[[157 111]
 [128 102]
 [135 117]
 [143 153]
 [119 126]
 [152 116]
 [126 125]
 [103 138]
 [109 129]
 [111 105]]
:
[[111 102 117 153 126 116 125 138 129 105]
 [157 128 135 143 119 152 126 103 109 111]]

[[129 135 135 127 131 130]
 [143 152 124 147 124 126]
 [130 125 131 127 129 128]
 [131 133 126 131 125 128]
 [131 125 124 124 135 125]
 [146 152 125 156 119 125]
 [126 128 132 127 131 123]
 [124 128 128 121 129 123]]
:
[[130 126 128 128 125 125 123 123]
 [131 124 129 125 135 119 131 129]
 [127 147 127 131 124 156 127 121]
 [135 124 131 126 124 125 132 128]
 [135 152 125 133 125 152 128 128]
 [129 143 130 131 131 146 126 124]]

[[131 129 146 119 127 125 144 121 136]
 [133 122 106 129 112 131 124 134 125]
 [138 136 123 112 116 117 143 133 122]
 [120 124 131 113 127 143 148 125 123]
 [142 123 125 126 122 137 102 126 136]
 [132 137 137 114 117 133 140 125 155]
 [145 116 122 129 150 120 143 124 132]]
:
[[136 125 122 123 136 155 132]
 [121 134 133 125 126 125 124]
 [144 124 143 148 102 140 143]
 [125 131 117 143 137 133 120]
 [127 112 116 127 122 117 150]
 [119 129 112 113 126 114 129]
 [146 106 123 131 125 137 122]
 [129 122 136 124 123 137 116]
 [131 133 138 120 142 132 145]]

[[150 138 131 121 113 117 119 121 127]
 [113 137 134 132 121 116 119 133 117]
 [149 120 121 122 116 143 132 119 137]
 [148 123 122 121 112 141 125 119 131]
 [118 128 129 133 152 122 139 136 136]
 [115 130 131 133 152 120 137 136 129]
 [132 120 122 130 148 139 141 131 142]
 [150 125 122 123 133 137 137 123 143]]
:
[[127 117 137 131 136 129 142 143]
 [121 133 119 119 136 136 131 123]
 [119 119 132 125 139 137 141 137]
 [117 116 143 141 122 120 139 137]
 [113 121 116 112 152 152 148 133]
 [121 132 122 121 133 133 130 123]
 [131 134 121 122 129 131 122 122]
 [138 137 120 123 128 130 120 125]
 [150 113 149 148 118 115 132 150]]

[[140 145 140 132 121 129 133 145 112 141 113]
 [140 139 140 102 114 140 139 115 140 119 140]
 [120 118 119 111 114 129 140 132 123 130 124]
 [121 120 120 104 136 155 116 120 140 122 136]
 [130 126 130 128 120 118 137 118 138 120 137]]
:
[[113 140 124 136 137]
 [141 119 130 122 120]
 [112 140 123 140 138]
 [145 115 132 120 118]
 [133 139 140 116 137]
 [129 140 129 155 118]
 [121 114 114 136 120]
 [132 102 111 104 128]
 [140 140 119 120 130]
 [145 139 118 120 126]
 [140 140 120 121 130]]

[[129 128 128 119 127 128 123 127 127 128 119 125 128 127 120]
 [140 127 136 126 147 133 128 147 129 147 125 127 149 148 125]
 [134 128 130 120 139 129 124 137 127 138 118 124 136 137 121]
 [125 127 125 129 121 126 128 122 126 119 129 127 122 121 127]]
:
[[120 125 121 127]
 [127 148 137 121]
 [128 149 136 122]
 [125 127 124 127]
 [119 125 118 129]
 [128 147 138 119]
 [127 129 127 126]
 [127 147 137 122]
 [123 128 124 128]
 [128 133 129 126]
 [127 147 139 121]
 [119 126 120 129]
 [128 136 130 125]
 [128 127 128 127]
 [129 140 134 125]]

[[141 113 119 113 118 137 128 139 114 135 117 120]
 [120 129 132 131 129 127 130 121 127 124 128 131]
 [136 118 122 118 121 134 128 135 119 132 121 123]
 [140 113 119 113 118 137 128 139 114 135 117 120]
 [118 127 135 131 129 130 133 120 125 124 127 133]
 [139 115 120 115 119 136 128 138 116 134 118 121]
 [123 126 131 128 128 131 132 125 125 126 126 131]
 [ 99 138 150 146 138 126 139 104 133 115 134 146]]
:
[[120 131 123 120 133 121 131 146]
 [117 128 121 117 127 118 126 134]
 [135 124 132 135 124 134 126 115]
 [114 127 119 114 125 116 125 133]
 [139 121 135 139 120 138 125 104]
 [128 130 128 128 133 128 132 139]
 [137 127 134 137 130 136 131 126]
 [118 129 121 118 129 119 128 138]
 [113 131 118 113 131 115 128 146]
 [119 132 122 119 135 120 131 150]
 [113 129 118 113 127 115 126 138]
 [141 120 136 140 118 139 123  99]]
---
[[104 122 111 124 107]
 [153 133 146 131 148]
 [147 129 137 122 139]]
:
[[104 122]
 [153 133]]

[[103 121 118 138 142]
 [103 119 118 137 141]
 [106 128 119 137 142]]
:
[[103 121]
 [103 119]]

[[132 127 124 105]
 [129 129 136 150]
 [112 141 108 117]
 [122 132 117 136]
 [127 130 119 108]]
:
[[132 127]
 [129 129]]

[[125 127 124 131]
 [151 118 146 108]
 [129 126 134 123]
 [124 131 121 129]
 [124 122 128 129]]
:
[[125 127]
 [151 118]]

[[134 137 111 131]
 [134 137 126 101]
 [119 136 122 139]]
:
[[134 137]
 [134 137]]

[[114 125 149 124 135]
 [138 150 116 115 108]
 [144 114 137 120 124]
 [110 121 127 126 151]]
:
[[114 125]
 [138 150]]

[[ 99 144 139 152 122]
 [132 125 136 126 112]]
:
[[ 99 144]
 [132 125]]

[[114 116]
 [157 143]
 [104 114]
 [155 157]
 [107 101]]
:
[[114 116]
 [157 143]]
---
[[131 129 113 126 118 114 134 126 125 130 142 127]
 [128 132 126 125 129 125 128 128 127 130 129 129]
 [136 130 108 109 133 123 138 135 106 136 133 143]]
:
[[127 142 130 125 126 134 114 118 126 113 129 131]
 [129 129 130 127 128 128 125 129 125 126 132 128]
 [143 133 136 106 135 138 123 133 109 108 130 136]]

[[122 144 144 138 140 131 129 136 102 104 137 121]
 [125 134 133 130 122 134 136 127 127 123 133 131]]
:
[[121 137 104 102 136 129 131 140 138 144 144 122]
 [131 133 123 127 127 136 134 122 130 133 134 125]]

[[123 121 140 108 138 121 130]
 [125 133 149 113 129 133 138]
 [139 131 122 108 114 120 117]
 [126 112 131 133  98 118 131]]
:
[[130 121 138 108 140 121 123]
 [138 133 129 113 149 133 125]
 [117 120 114 108 122 131 139]
 [131 118  98 133 131 112 126]]

[[128 130 123 119 131 123 142 135 135 131 130 125 137]
 [127 128 128 124 126 128 132 123 124 127 130 129 130]
 [130 127 136 133 123 132 105 128 127 124 117 133 112]
 [124 128 127 126 127 130 141 114 117 127 138 128 137]]
:
[[137 125 130 131 135 135 142 123 131 119 123 130 128]
 [130 129 130 127 124 123 132 128 126 124 128 128 127]
 [112 133 117 124 127 128 105 132 123 133 136 127 130]
 [137 128 138 127 117 114 141 130 127 126 127 128 124]]

[[129 131 130 102 128]
 [136 130 125 119 128]
 [136 129 138 127 136]]
:
[[128 102 130 131 129]
 [128 119 125 130 136]
 [136 127 138 129 136]]

[[126 129 125 126 128]
 [131 127 134 131 131]
 [145 127 151 142 134]
 [131 130 129 130 129]]
:
[[128 126 125 129 126]
 [131 131 134 127 131]
 [134 142 151 127 145]
 [129 130 129 130 131]]
